128 stands for zero in the data rows.
Some points:
[127 119 110 152 150 155 163 164 105 138 144  79 129 112 113  91 176 108
 124 208 152 131 144 125  99  89  66 143 147  79 159 122 137  99 165 143
 120 145 132 105  83 112  98  78 120 162  81 105 116 136 116 174  79 109]
[137 114 134  85 163  56 165 143 122 121  91 127 140 109 147  46 165 113
 135  84  71 163  97 131 113  85 121 130 142 108 100 129 139 157 140 137
 179 133 164 130 131 174 139 177 205  87 123 109 164 189 109 123 103  71]
[137 127 144 103 157 206 125 125 155 126  76 125 125 102 123 213 136 138
 131 147 121 182 140 112 138 117 132 143 117  94  68 153  81 148 140 136
  87 169 183 125 136 139  46 138 190  87 115 135  88 127 126 117 108 103]
[ 99  99 101 127 113 135 171  90 137 129 129 155 107 105 143 107 160 120
  68 105 172 194 141 155 195 183 153 150  70 115 198  63 141 147 126 147
 120 126 142 120 137  90 134 155 108 106  85 109 168 149 157 152 150 109]
[160  98  78  84 122 210 127 116  87 138 153 143 142 187 119 140 141 149
 193 161  76 133 136 139 144  90 146 139  72 137 136  76 171 161 144 148
  60 117 122 121  59 176 164 170 117 148 112 116 128 130 172 123 125 116]
[116 159  76  76 129  72 101 127  77 125 118  80  56 120 117 185 159  88
  95 120 107  98 180  84 112 183 169 142 150 101 169 129  97 124 113 112
 141 111 165 145  75 126 129 163 109 145 134 122  62 172 132 102 218  86]
[152 134  90 139 150 115  46 150  79 144  98 165 114 104  87 147  44 121
  65 178  92 134 130 126 150  80 134 169 160 160 129 110 157 146 127  78
 146 123 141 140 129  90 126 135 146 132  87 116 174 118 132 176 140 127]
[138 151 128 175 149 169  92 146  75 120 155 114 121 140 119 109 162 181
 134  85 120 137 167 135 137 152 148 129 124 149 137 129 151 127 143 105
 193 148 116 121 169 155 130  95 153  73  82  80  71  84 120 143 102  84]
[183 179 118  99 178 157 103 125 135 171  78 138 158 110 137  68 169 133
  77 128 110 127 129 139  97 161 135 148 114 133  93 112 168  96  65 177
  99  68 124 106 151 119  92 170  64 127 130 164 105  90  83 131 122 125]
[167 167 165 140 118  83 179 127 154 118  66 150 113 176 122  92 134 122
  99 142 122 125 163  99 151  86 187 146  56 169 142 157 162  97 117  75
 119 132 174 105  86 135 123 120 155 155 105 174  61 103 112 122 118 163]
[169 142 150 141  80 105 134 172 151 190 166 103  85  94 173 146 138 121
 148  99 116  96 150 109  96 143 130 109 140 150 132 160 123 156 131  71
  56 148 136  91  98 125 136 161 105  57 140 125 183  94 138 226 113 147]
[179  88 109 111 169 153 127 152 177 133 159 136 107 141 167 158 150  76
 133 102 151 121 121 147 149 142 143 136 201 128 156 126 162 147 111 112
 162 161 112 193  92 131 108 151 151 144 142 106 143  92  96 101 104 208]
[112 153 122 133 105 124  93 166 125 144  57 170 108 116 120 109 163  68
 185 102 138 106 118  90 102 124 151  87  93 142 133 130 144 148 159 172
 126 108 139 212 143  91 121  75 130 120 130 120 143 115 165 139  97 157]
[ 97 121  72 177 154 130 115 131 123  86 121  89 160 116 153 107 194 166
 109 181 122 140 149 153 129 141 129 122 116 204 122 105 134 130 125 100
  84 146 125 137 112 105 148 122 173 123 228 103 123 152 131 138 111 131]
[ 94 112 177  85 137 232 186 125 112 140 117 133 108  78 101  63  70  97
 106  99 125 145 132 165 116 115 119 139 168 152 131 137  93  86 144 115
  64  97 128 147 105 145 153 152 189 115 149 101 110 111 138 112 140  83]
[113 121 152 152  84 108 101 131 134  88 133 134 168 122 157 135 153 101
 146 134  59 134  78 181 147 151 109 147 144 159 113 166 105  73 109 151
  95 145 156 155 119  93 142 135  81 124  54  42  98 130 137 121 140 150]
[140 157 120 165 123 133 126 113 110 140 198 149 136 127 102 102 162  91
 137 145 151 134 102 152  87 144 148 157 112 163  83 124  77 142  84 105
 120 173  92 171 124 142 165 102 145 108  53 190 117 184 112 135 134 153]
[180 128 112 110 120 132  72 148 152  79  99 142  58  98 173  93  98 151
 146 128 137 112  77  96 147 174 117 116  95  97 124 144  95 110  98  77
  94 103  54 102 143 107 119 108 175 160 112 108 118 161 162 131  76 112]
[127 169 140 139  74  95 138 141 118 127 199 209 113 150 133 204 152  93
 102 157 142 189 160 132 113  87 117 144 118 111 177 133 141  98  93 133
 111 105 132 159 204 160 147 157 129 161 174  82 112 165 123 126  91  90]
[ 84 149  93 162 156 151 165 119 142 111 102 152 125  82 134 179 104  85
 149 136 106  55 135 168 138 141  99 136 109 116 142 172 158 201 106 168
 158 130 125  60 139 146 205  90 126 150 125 140 130 104 112 126 130 105]
[129 114 199  62  80 151 128 117  90 124 110 163 177 133 136 150 144 183
 111 165 122 154  74 126 104 138 208 103 173 100 159 132  79 166 130 171
 176 122  95  93  93  83 174  96 130 139 169 119 109 131  90 170 116 164]
[160 145  96 102  82  93 127 128 147 147 102 107 158 161 136 163  68 100
 149 130 204 106  68 181 141  98 122  58 107 172 137  51 100 116 167 130
 133 113 104  96 121 143 110 121 122  66 147 109  76 134  23 129 147  95]
[136  66 140 151 122 129 138 128 106 114  73  97 177 186 111 182 194  97
  94  94 185 147  46 130 100 114  87 149 160 130 143 135 132 157 116  50
 130  62  88 116 149 183 106 101 112 117 122 150 133  98 183 134 182 117]
[ 89 138 142 103 128 150 118  97  87  62 153 127 103 134 139 120 155 126
 101 104 108  88 113  84 112 102  60  61 136 154 144 100 140 138 126 153
 113 136 145 106 172 107 101 185 137 169  87 179 139  90  83 129 127 175]
[ 71 176 118 155 140 140 152 120 190 121 134 106 123 142 116 177 111 165
 159 112 113 167 105 112 132 133 107  96 175  62 116 121 220  98 130 100
 111  94 117 169 114  70 204 111 144  98  99 179 111 138 101 134 147 131]
[118 152 121 116  90 162 160 126 146  64 104 144 122 112  84 114 114 154
 185 119 159 144 151  54 177 125  89 142 138 155  95 114  80 123  74  92
 197 119 161 138  92 162 144 127  31 110 166 120 193 125 110 129  96 137]
[129 102  98  93 153  86 156 120 141 138 180 176 137  97 130 123 108 179
 153  94 110 123 138 142 123 116  61 166 125 141 119 121  89 158 169 107
 169 102 167 137 142  95 116  93  76 110 169 176  40 120 178 116 116 162]
[103 147 186 147  80 135 112 141 156 152 131 116 204  66 128 142 146 165
 159 100 136  80 153 133 180 140 147 144 144 141 137 110 138 173 152 103
 137  96 136 156 132 154  87 126 150 228 102 166 141 164 113 122 141 110]
[141 164 122  58 141  78 181  77  86 182 161  56 130  96  85 163 143 158
 147 154  94 135  85 159 166 148 106  76  95 126 136 156 124  75 119 119
 159 149 110 149 182 122 122 121 151 157 143 155 183  62 147 104 104 144]
[108  91  64 164 127  67 106 155 116 135 117 137 151 145 142  95 108 161
 141 129 225 156 192 168 128 115 142  67 160  72  67 167  53 133 151 137
 105 102 132 128 124 142 172 199 123 174  79 134 145  55 128  85 119 124]
[172 131  78 159 116 138 151 132 181 133 136 162 140 127 135 136 121 172
  83 105  75 131 152 100  98 126 127 115 125 137 155 135  79  79 196 168
 137 137  96 110 149 157 118  81 132 137 129 116 200 138 118  70 193 170]
[ 85 126 146  98 161 124 106  92 158 132 161 162 138 208 107 111  67 122
 192 158 131 141 152 183  44 216 132 113 127 145 138 167 149  85 135  83
 176 132 162  82 136 126  54 139 115 138 141 137 187 167 154 125 130 117]
[130 132 141 171 147 127  68  81  79 129 190 126 135 110 189  99  99 119
 118  77 167 140  77  93 151  73 140 173  84  77 120 180 154 100 149 126
 106 141 156 116  75 129 102  84  95 123 200 133 170 112  91  84 177 111]
[ 93 127 150 101 141  86 103  89 209 121 132  80 116 168 114  90  91 150
 149 129 130  97 141 113  73  71 178 180 129  90 152  89 100 160  94 162
 111 173 118 122 182 107 118  99 123 141 136  93 151  86 153 118 159 124]
[134 115 151 194 148 161 132  96 150 159  95 108 147 157 113 129  93 137
  88 111 129  53 106 101 108 127 135 123 116 103 141 144 119 126 167 131
 157 188 126 164 146 113 147 202  79 133 171 124 100 174 166 107  76 112]
[126  88 208 151 124  73 122 118 117 165 117 143  80 150 137 130 122 126
 116 189 127 114 159  96 154 178  76 134 181 158  86  91 158 154 132 178
 116 166  98 103 119 132 159  83 128 115 139 145 138 130 135  55 129 105]
[111  34 149 124  99 152 123 154 136 148 148  87 133 142 135 142 102 103
 122 105 141 119 181  95 146 102 134 132  93 161  57 153 165  88  93 191
 198 137  81  94 146  71 137 115 142 131 143 138 121 162 151 163 160 121]
[115 129 165 164 156  91 152 180  99  69 158  76 120 140  85 105  49 123
 116 147 116 115 123 159 169 155 163 100 145  75 118 122 149 140 124 200
  99 106 111 139 155 207  66 128 101  97 161 146 112 174 170 172 148 217]
Along one direction, these points spread out more than along any other. How far along it is each point below, from 0 to 99? The average is 50, and the first point in the table lies past the average. One standard deviation of the points above along it is 16.
[160  98  78  84 122 210 127 116  87 138 153 143 142 187 119 140 141 149
 193 161  76 133 136 139 144  90 146 139  72 137 136  76 171 161 144 148
  60 117 122 121  59 176 164 170 117 148 112 116 128 130 172 123 125 116] 75
[138 151 128 175 149 169  92 146  75 120 155 114 121 140 119 109 162 181
 134  85 120 137 167 135 137 152 148 129 124 149 137 129 151 127 143 105
 193 148 116 121 169 155 130  95 153  73  82  80  71  84 120 143 102  84] 65
[129 102  98  93 153  86 156 120 141 138 180 176 137  97 130 123 108 179
 153  94 110 123 138 142 123 116  61 166 125 141 119 121  89 158 169 107
 169 102 167 137 142  95 116  93  76 110 169 176  40 120 178 116 116 162] 32
[103 147 186 147  80 135 112 141 156 152 131 116 204  66 128 142 146 165
 159 100 136  80 153 133 180 140 147 144 144 141 137 110 138 173 152 103
 137  96 136 156 132 154  87 126 150 228 102 166 141 164 113 122 141 110] 47
[116 159  76  76 129  72 101 127  77 125 118  80  56 120 117 185 159  88
  95 120 107  98 180  84 112 183 169 142 150 101 169 129  97 124 113 112
 141 111 165 145  75 126 129 163 109 145 134 122  62 172 132 102 218  86] 61
[127 119 110 152 150 155 163 164 105 138 144  79 129 112 113  91 176 108
 124 208 152 131 144 125  99  89  66 143 147  79 159 122 137  99 165 143
 120 145 132 105  83 112  98  78 120 162  81 105 116 136 116 174  79 109] 65
[ 93 127 150 101 141  86 103  89 209 121 132  80 116 168 114  90  91 150
 149 129 130  97 141 113  73  71 178 180 129  90 152  89 100 160  94 162
 111 173 118 122 182 107 118  99 123 141 136  93 151  86 153 118 159 124] 20
[172 131  78 159 116 138 151 132 181 133 136 162 140 127 135 136 121 172
  83 105  75 131 152 100  98 126 127 115 125 137 155 135  79  79 196 168
 137 137  96 110 149 157 118  81 132 137 129 116 200 138 118  70 193 170] 31
[169 142 150 141  80 105 134 172 151 190 166 103  85  94 173 146 138 121
 148  99 116  96 150 109  96 143 130 109 140 150 132 160 123 156 131  71
  56 148 136  91  98 125 136 161 105  57 140 125 183  94 138 226 113 147] 57
[ 71 176 118 155 140 140 152 120 190 121 134 106 123 142 116 177 111 165
 159 112 113 167 105 112 132 133 107  96 175  62 116 121 220  98 130 100
 111  94 117 169 114  70 204 111 144  98  99 179 111 138 101 134 147 131] 48
[113 121 152 152  84 108 101 131 134  88 133 134 168 122 157 135 153 101
 146 134  59 134  78 181 147 151 109 147 144 159 113 166 105  73 109 151
  95 145 156 155 119  93 142 135  81 124  54  42  98 130 137 121 140 150] 61
